R: a few groups of rows, each row roughly a mix of its group's hidden directions:
R (124 x 10):
[[ -8  -8 -51  37   4 -30 -11  12   0 -14]
 [-10   9 -42  22  -8 -21 -35  21   5 -29]
 [-45   4   3  41  14  26 -20  -3   8  22]
 [ 46  -4   7  -9  15 -30  29  -3  11 -34]
 [  3  25 -20  19 -30 -29  22   2  32 -30]
 [ -1 -41  30 -22  27  25 -10  17 -11  24]
 [  6  -2 -36  18 -21 -28 -11  38   5 -32]
 [-16 -25  32 -23 -30  -5  23 -36 -11  12]
 [-51 -20  19  26  13  21   6 -10  27  -5]
 [-26 -20  24  -9 -32 -34  12  -9  37   0]
 [  2   8   9  53  46  -5   1  -5  19  -4]
 [ 17  24 -21  35 -31 -29  -6 -24  23   3]
 [ -5 -15 -15   9 -28 -33 -22  20  47  -2]
 [ -1  20  38 -25 -25  29  39  -2  -3  -4]
 [ 33   3  36 -35   2   7 -18 -10  25  28]
 [-21  -3   7  -7 -41 -32  34 -11  30 -12]
 [-54 -24  14 -18 -11  13 -19  27   6  10]
 [ -9  15  20  -6 -32  21  46  19 -14 -25]
 [ 26   4  41 -40  -4  14  -7 -17  18  26]
 [ -4 -12  -5  -8  -5 -26 -23  50  38  -5]
 [ 23  -4  18 -26  33 -10 -13 -25  21  40]
 [ 25   4  38 -43   2   8  -5 -19  19  27]
 [-23 -28  33 -27   7 -14 -24  16  21  30]
 [ -1   5 -29  24 -25 -26  10  32  -3 -41]
 [ 26  -9  22   2   8 -29  54  21  -2  -3]
 [ 19  17  -7  27  -2  31  20 -26 -42  17]
 [ 20  -1  14 -35  26  12  21  16  46   3]
 [ 42  28 -17  31  25 -15  16 -24  -1 -10]
 [-28 -11   8 -53   8 -26  -8  24  19  -4]
 [-15 -25  36 -19 -24   0  19 -37 -15  20]
 [-22 -35  28 -21   5 -13 -25  23  22  27]
 [-40  20 -14  -9   8  16   3  27 -28 -37]
 [  6 -35  21  -8  30  19 -34  27   0  26]
 [-27 -12 -12   0  -7 -30 -23  -9  54   3]
 [-18   4   5 -20  -8   8  39 -52 -19  -6]
 [-42 -29  20 -14 -29  27 -13  21   9   9]
 [-28 -13  -5 -17   4  31  -4  30 -27  40]
 [ -6  -8 -11 -50 -45   5  -8  11 -22   8]
 [  8  26 -10   7  -9 -29   9  29  32 -42]
 [-22 -34  24 -14 -21  13 -19  45 -10   2]
 [ 42 -18   7   5   2 -14 -10 -20  27  44]
 [-17  -5  11  21 -20  39  17 -43  24   9]
 [-40 -30  24 -13 -25  26 -16  21   5  14]
 [-26 -13   9 -34  23  30   6  28 -32 -10]
 [ -1  -2  15 -45  12  25  42  14  22   4]
 [ 30  -3  -8  -7  19   3 -30  24  38  35]
 [ 28  37 -27  -4 -22 -16  12  -6  41  -8]
 [ 22  15 -15  27   3  34  11 -20 -43  19]
 [ 10  19 -32  11  22  -6 -22  46  22 -17]
 [-11   1  -6   3 -30  32  25 -52   9   3]
 [-14 -15  38 -40 -25 -25   6 -25   9   3]
 [-15 -27  17 -14  -7 -12 -37 -31  18  36]
 [ 21  11  14  13   4 -22   6 -17  39 -47]
 [  9  -4 -32  20 -25 -27   3  40   4 -31]
 [  1 -23 -47  33  21 -24 -21   9   4  11]
 [ -3  16 -27 -14 -44  25  -6 -23 -24  25]
 [-27 -20  15 -18  -8  12  18 -34 -15  44]
 [-31 -30  13  -9 -39  30 -12  24 -15   7]
 [ 21 -18   3   2 -31  -6  10 -30  -5  52]
 [ -5  40 -51   1 -31  -4  -4  10  -8  10]
 [-19 -15  12 -17 -25 -39  -5  16  45  -5]
 [ 24  18 -14  15  44  26 -27  20 -21  -5]
 [  2 -36  31 -22  41  21  -8  20   0  14]
 [ 24  34 -22  29  31 -13  12 -35   2  -1]
 [-20  -3  -7  -3 -36  33  22 -45  11   2]
 [ 22  -1  19 -26  32 -10 -10 -28  21  39]
 [-16  -3  11   8 -41 -23  35 -33  19 -13]
 [ 25 -10 -10 -45 -39  -7  12   5 -27 -13]
 [  7  19  47 -33  13  23  21 -14   7  22]
 [-21   0 -30  42 -15  -2   7  26 -19 -34]
 [-16 -39  25 -20 -34  19  -8  32 -13  -2]
 [ -7  32 -28  13  13   0  19 -52  16   1]
 [-30  17 -26 -22 -28  18 -22 -10 -18  34]
 [  3  42 -25  10 -23 -22  24 -18  17 -29]
 [  8   5  19  10   2 -18  10 -21  11 -63]
 [ -9 -23  28  47   5  27  18 -13  21 -15]
 [ 12  -3  37 -42  -4  26   6 -24   7  30]
 [-22  -1 -10   2 -35  11  25  -9 -20  50]
 [ 20 -10  14   4   3 -23  61  22  -4  -3]
 [-31 -23  11   9   0   9  -9  -5 -60  -4]
 [-18 -14  15  -7 -22 -37   3  29  44  -7]
 [ 18  14  -8  15  15  35   5 -36 -44   9]
 [ 25   5   2  44  17   3  30 -31  15 -23]
 [-43 -32  25  16 -10  32  12  -8  19  -9]
 [ -9   1  19  44  48  -7  -6   8  26  -3]
 [-15 -20 -45  36  25 -20 -20  -6  -8   4]
 [-13 -25  27 -37  33  28  15  20 -12   1]
 [  0  24  -4  -2  21  -3  -9  21  25 -58]
 [-13  -9 -13   3 -24 -36 -23  -7  51   4]
 [-11 -26  38  29  -5 -12   5 -33 -18 -29]
 [-51  29 -10  -1   2  22  -8 -15 -20 -28]
 [-24  -4 -37  45  -3 -10   7  18 -19 -28]
 [-19  15  35 -28  20  28  21 -31 -11  15]
 [  7   2  41 -36  10  25  25 -15   3  30]
 [-13  41 -49 -12 -24   3   6  13 -18  -3]
 [-25 -37  14 -22  -9   9  -2 -32 -10  39]
 [-14 -20  33 -32 -34 -15  20 -30  -4  13]
 [-29 -26  22  -5 -34 -26  12 -24  30   9]
 [  4  41 -33  19 -31 -23   7 -15  10 -21]
 [ 13  -3 -20  24 -31 -23  -8  39   1 -37]
 [ -5  22 -19 -15  10 -16 -51 -32  22   2]
 [ 22 -17 -12   6 -37 -16 -23  41   4 -28]
 [ 39 -12  16  -7  19 -30  27   7  15 -37]
 [ 35 -12  -2   5 -15  -9  -8 -15  23  55]
 [-31   8  -9  -6  30  14  14 -49  -6  26]
 [  0  -5  20  -4   7  30  17 -41 -44  18]
 [ 27  35 -25   9  32 -30  13 -21  14 -11]
 [  8  -1 -31  21 -26 -32  -2  34   4 -35]
 [  1  14  14 -13  37  35  16 -14 -44   6]
 [-26  -7  -3 -29 -39  24  18 -34  19   2]
 [-17 -14  12 -10 -40 -35  22  16  33  -9]
 [-17 -16  -9  -6  -3  17  -6  11 -33  57]
 [  5  22  -2 -36  13   9  26  15  24 -44]
 [-21  -1 -26  35 -25   0  18  23 -21 -36]
 [  5 -18  -2  -4  12   4 -57 -15   3  39]
 [ 32  35 -35  -3  21 -33  11 -14  -5 -14]
 [-12   5  17  -1  26   0   1  11   6 -65]
 [ 24  -7  13 -17  33 -15 -19 -27  22  39]
 [ 18  -8  17 -27  34  12  12  18  46  15]
 [-19 -18  45 -43  -9 -16   1 -20   3  15]
 [-27   0 -31  36 -17   5  12  24 -21 -33]
 [-18 -12  23 -25  -8 -37  -6  12  41 -25]
 [-19  -6 -40  44   6 -19   2  19 -15 -24]
 [-17  -7 -38  48 -10 -10   0  20 -15 -26]]

one row of each group, then the others: which group is each in?
[ -3  20  -2 -22  28   6   4  25  16 -54] -> K
[  7  31 -25  24 -18  -8  32 -23   7 -36] -> N
[ 18  -3  47 -43  -1  19   7 -14   6  23] -> P
[ 14  20 -20   3 -18  15  25 -57   1   4] -> A

[-43 -31  17  -3 -31  34  -8  14  -2   5] -> A
[-24   0 -12 -47 -23  -4 -26  28 -15  19] -> A
[-39  16   1  -3  -7  40 -38 -13 -17 -15] -> P
[ 19  -4   7  -7  38  -7 -23 -25  21  44] -> P
[-38  17 -13  40  32  12  -3 -28   3  10] -> A
[ -8 -18  29 -40  28  27  29  17  10  -1] -> K
[-32  31 -27  15   5 -16  39  -9  -8 -25] -> P
[-24  -7  -9   3  -8 -32 -22 -13  55  -1] -> N
[  0  -6 -13 -50 -49   7   2  -1 -18   4] -> A
[ 11  16 -36  34  31  18 -13  35   2  -6] -> N
[ 11   8  -7   4  20  39  13 -27 -49   4] -> N
[ 11  31 -24  28 -40 -24  -2 -20  17 -14] -> K
